One turn moves every row onto another: examples first, then more rows asked
Z568: 2.86	-0.56	-0.40	-2.11	0.76	1.10	0.72	-0.58	-2.56	-0.56	-0.23	-0.61	-0.55	-0.12	0.35	0.24	0.62	-0.94	-0.93	-0.49	0.32	0.31	-0.79	0.63	-0.72	2.71	1.80	-0.58	-1.65	-1.39	-0.10	0.58
Z97: 0.31	-0.34	-0.88	0.37	0.88	-0.38	0.25	0.07	0.19	-0.68	-1.29	-0.60	-1.95	1.60	-0.44	1.43	0.59	-1.37	0.89	1.73	-0.21	-0.56	0.37	-1.09	0.90	0.81	-0.16	-0.48	-2.44	0.60	-0.15	0.32
Z915: -0.96	-2.12	-0.18	-1.08	1.70	0.15	0.51	-0.41	0.13	0.36	-1.21	-1.06	-0.78	-0.50	1.04	-0.35	-1.52	-2.05	-1.32	-0.22	-0.01	1.16	0.43	-0.83	-1.00	-0.78	1.51	-2.15	-0.29	0.20	-1.40	1.15
Z842: 1.25	-0.35	-1.97	0.36	0.81	0.77	-1.29	0.54	0.03	-1.33	0.91	0.44	-1.95	0.60	-0.42	0.43	-0.16	0.16	0.86	-0.15	0.20	0.16	-1.58	2.26	0.35	1.24	-0.57	0.56	-0.58	1.42	-1.04	-0.35
Z223: -1.83	-0.86	-0.94	0.13	0.04	0.68	-0.01	0.78	1.26	-0.30	1.14	0.96	-0.13	2.25	2.07	0.35	0.74	-0.72	-1.20	-0.20	1.89	0.18	0.08	-0.14	-0.98	0.58	0.05	-0.24	-0.82	1.27	-0.78	1.65
Z914: -0.72	-0.36	-0.81	-0.38	0.79	1.22	-0.05	-0.71	0.12	0.81	-0.19	-0.33	-0.22	-0.16	-0.48	0.26	0.25	-1.04	-0.83	-1.69	-3.59	0.48	-0.16	1.37	-2.17	-1.04	-0.09	-1.26	-0.66	1.14	0.88	0.74
Z871: -4.11	-0.73	0.18	1.60	0.82	1.39	-0.43	-0.57	0.36	0.19	-0.78	-0.56	-0.25	-0.17	0.88	0.68	0.22	-1.50	-0.40	-0.91	-0.08	0.74	-0.46	1.07	0.16	1.00	1.33	-0.10	-1.08	-0.63	-0.19	1.01
Z249: -0.78	-1.04	0.48	-1.45	0.68	0.70	0.29	-0.01	-3.52	0.45	-0.27	-0.55	-0.76	0.13	-2.37	0.25	0.14	-0.32	-0.97	-1.13	-0.43	-0.10	0.07	-1.02	1.30	0.51	-1.34	-1.06	-0.92	-2.06	-0.34	0.74
Z734: 1.05	-1.41	1.32	-1.17	-0.22	0.69	0.51	1.08	-0.01	0.29	0.19	-0.69	-0.93	-0.31	-0.07	0.11	0.93	-0.44	-0.55	-1.58	1.97	0.03	0.29	-2.37	0.44	-0.46	0.60	-1.88	-0.39	0.23	-0.99	2.26
Z169: 1.51	1.78	-0.35	-0.16	-1.97	2.00	-0.26	-0.06	-0.87	1.14	-0.76	-0.89	-1.78	1.54	0.08	-0.05	0.78	-2.11	-0.84	-1.17	0.51	-0.49	-1.13	-0.34	-1.27	0.95	-1.02	1.00	0.38	0.46	0.68	0.85
Z480: -1.44	0.67	0.20	0.58	1.95	0.85	-0.24	-1.28	-0.94	-0.39	-1.26	-1.69	-1.24	-0.91	-0.30	-0.54	-0.70	-2.42	-1.83	-0.66	-0.44	0.33	-1.03	1.29	0.30	0.21	0.60	-2.92	-0.02	-0.70	0.82	1.58
Z725: -0.40	-2.01	0.31	-1.87	1.94	1.88	1.06	-0.67	0.48	-0.30	-0.56	-0.15	-0.79	-0.46	0.89	-0.48	1.35	-0.52	-1.88	0.68	-0.99	1.99	-1.16	-1.53	1.46	-0.69	-0.03	-0.27	0.82	-0.12	-1.26	1.17
Z714: 0.37	-0.21	-0.72	0.22	1.06	0.58	-2.38	0.73	-0.49	-1.29	0.37	-2.87	-0.80	0.01	0.73	-0.22	0.57	-1.57	-2.46	0.55	-1.08	1.59	0.49	0.10	-0.97	-0.14	0.17	-1.46	1.16	-0.54	-0.78	0.26
Z600: -0.99	-1.07	-0.75	0.37	0.72	1.04	-0.03	-0.70	-3.42	-0.27	-0.40	-0.44	-0.69	0.07	1.15	0.48	0.22	-2.13	-0.71	-2.12	0.38	0.33	-0.02	-2.73	0.39	0.88	-1.85	-0.60	-1.87	-0.14	0.41	0.29
Z366: 0.71	-1.67	-0.50	-0.48	1.26	2.05	-0.98	-1.76	1.08	-0.31	0.11	0.73	-0.80	0.16	0.13	0.21	2.40	-0.39	-0.38	0.27	-0.29	-1.49	-2.06	0.49	0.49	3.26	-1.12	0.00	-1.14	-0.27	-0.65	0.85
Z17: 3.75	-0.10	-0.72	-0.12	0.66	1.35	-0.55	0.17	0.38	-0.43	-0.63	-0.49	-1.52	0.09	-0.85	0.32	0.79	-1.15	-0.30	0.48	-0.54	0.60	-0.18	2.25	0.53	1.60	-0.76	0.22	-1.13	-1.69	0.57	0.23
Z262: 0.02	-0.97	0.31	-1.10	1.82	1.94	-0.37	1.08	0.40	0.18	-1.65	-0.68	-2.12	-2.30	-0.34	-0.95	-0.65	-0.64	-1.11	-0.55	0.64	0.74	0.36	-0.96	0.30	0.99	-0.84	-0.23	-0.68	-2.87	-0.59	1.35
Z739: 0.28	-0.59	0.46	-0.49	1.62	2.76	0.29	-0.35	2.15	0.07	0.18	0.07	-2.34	1.00	0.69	1.37	2.00	1.17	-0.57	0.05	0.35	-0.57	1.25	-0.12	-0.80	-0.01	-1.36	-1.33	-1.00	0.11	-0.36	1.68
Z941: -0.22	-0.62	-1.85	-0.59	1.33	3.81	0.47	-0.80	-0.78	-1.00	1.26	0.34	0.63	0.18	1.45	2.21	0.45	-0.12	-1.22	0.41	-0.48	0.25	-0.02	0.63	0.21	1.31	-0.52	-0.09	-2.04	2.06	0.61	0.65
Z812: 1.00	-0.43	-1.32	-0.51	0.22	1.36	-0.03	-0.70	-3.41	-0.29	-0.39	-0.69	-0.37	-0.41	0.45	0.28	0.58	-1.52	-1.15	-1.02	-0.55	-0.06	-0.87	2.72	0.12	2.09	-1.82	-0.35	0.87	0.98	1.34	0.50
Z149: -1.90	0.14	0.06	-0.10	0.28	1.78	-0.22	-0.82	-1.78	1.67	0.44	0.40	0.67	0.38	0.90	0.78	1.98	-0.02	-0.41	-0.81	0.60	0.50	-1.33	-0.71	-0.29	0.55	-1.29	1.48	-1.20	1.40	1.04	-0.13
Z582: 0.61	-0.60	0.31	-0.34	0.29	1.02	-0.57	-0.59	-1.94	0.16	-0.70	-0.42	-0.65	-0.04	0.70	0.25	-0.15	-0.32	-0.60	0.72	-1.79	-0.07	-0.62	1.45	-0.26	0.64	0.00	0.08	1.57	-3.81	0.63	0.69
Z399: -1.18	0.44	-0.26	-3.25	0.83	0.83	-0.45	-0.98	-1.94	-0.18	-0.42	-0.39	-0.29	-0.11	0.87	0.62	0.02	-0.39	-0.54	-2.30	2.25	0.24	-1.08	-0.34	-0.42	-1.13	-0.78	-0.36	-2.06	-0.24	0.63	0.97
Z963: 0.77	0.79	-0.64	-0.92	2.17	2.01	0.59	0.12	1.03	-0.27	0.65	0.74	-2.03	0.06	-0.74	0.34	1.11	1.49	-0.41	-1.10	-0.58	-0.36	-0.04	1.43	-0.73	1.05	-0.79	1.75	-0.39	-0.67	-0.94	0.38
Z563: 0.11	-0.44	2.34	-0.23	-0.13	2.33	-1.16	-0.71	-1.19	2.41	0.05	-1.63	-0.48	-0.47	-0.75	0.77	-0.92	-0.93	0.32	0.36	1.27	0.67	-1.43	0.76	-0.86	0.05	-1.83	-0.14	-1.50	-0.70	-0.87	0.09
Z470: 0.27	-1.65	-0.28	0.37	0.42	0.84	-0.45	-0.07	0.62	0.33	-0.11	-1.66	-0.22	0.36	0.58	-0.01	-1.07	-1.08	-1.57	1.29	1.30	0.58	-2.05	1.89	-0.55	-0.10	0.25	-3.11	0.85	-0.21	0.62	1.80
Z823: -0.99	-0.16	-0.20	0.00	-0.36	1.96	0.20	-0.67	0.08	0.31	-0.72	-0.82	-0.68	0.36	0.71	0.14	0.43	-0.90	-0.72	-1.99	1.30	-0.07	-1.23	-2.57	-2.16	0.38	-2.46	1.12	-1.33	-0.61	-0.68	0.58
Z654: 0.46	-1.69	-1.11	-0.26	0.72	0.79	-0.76	0.80	-1.36	0.05	1.82	-1.71	0.86	0.36	1.89	1.34	-1.24	-1.22	-0.53	1.08	-0.87	-0.86	-1.05	1.34	-1.69	0.64	-0.59	-1.35	-0.09	0.19	1.10	0.84
Z354: 1.66	-0.90	-0.66	-0.77	1.23	1.12	-0.27	0.23	0.18	-1.73	-1.42	0.74	-0.97	-2.38	-0.33	-0.60	-1.90	-0.81	0.17	0.33	0.06	1.09	-0.57	0.64	0.17	0.20	-1.48	-0.85	-1.30	1.45	-1.08	0.56
Z155: 0.48	-0.44	-0.85	0.62	0.15	1.36	-2.07	-1.02	-0.15	0.55	0.97	-0.01	1.53	-0.21	2.17	1.64	1.66	-0.06	-0.78	-0.85	1.61	0.49	0.86	0.23	0.07	-0.65	0.10	0.12	0.03	-0.41	1.57	0.11

Z563 turns into -> Z914
Z470 turns into -> Z963
Where do these go?
Z871 turns into -> Z354
Z223 turns into -> Z262
Z399 turns into -> Z714
Z842 turns into -> Z823
Z915 turns into -> Z17
Z941 turns into -> Z734
Z725 turns into -> Z568
Z249 turns into -> Z654

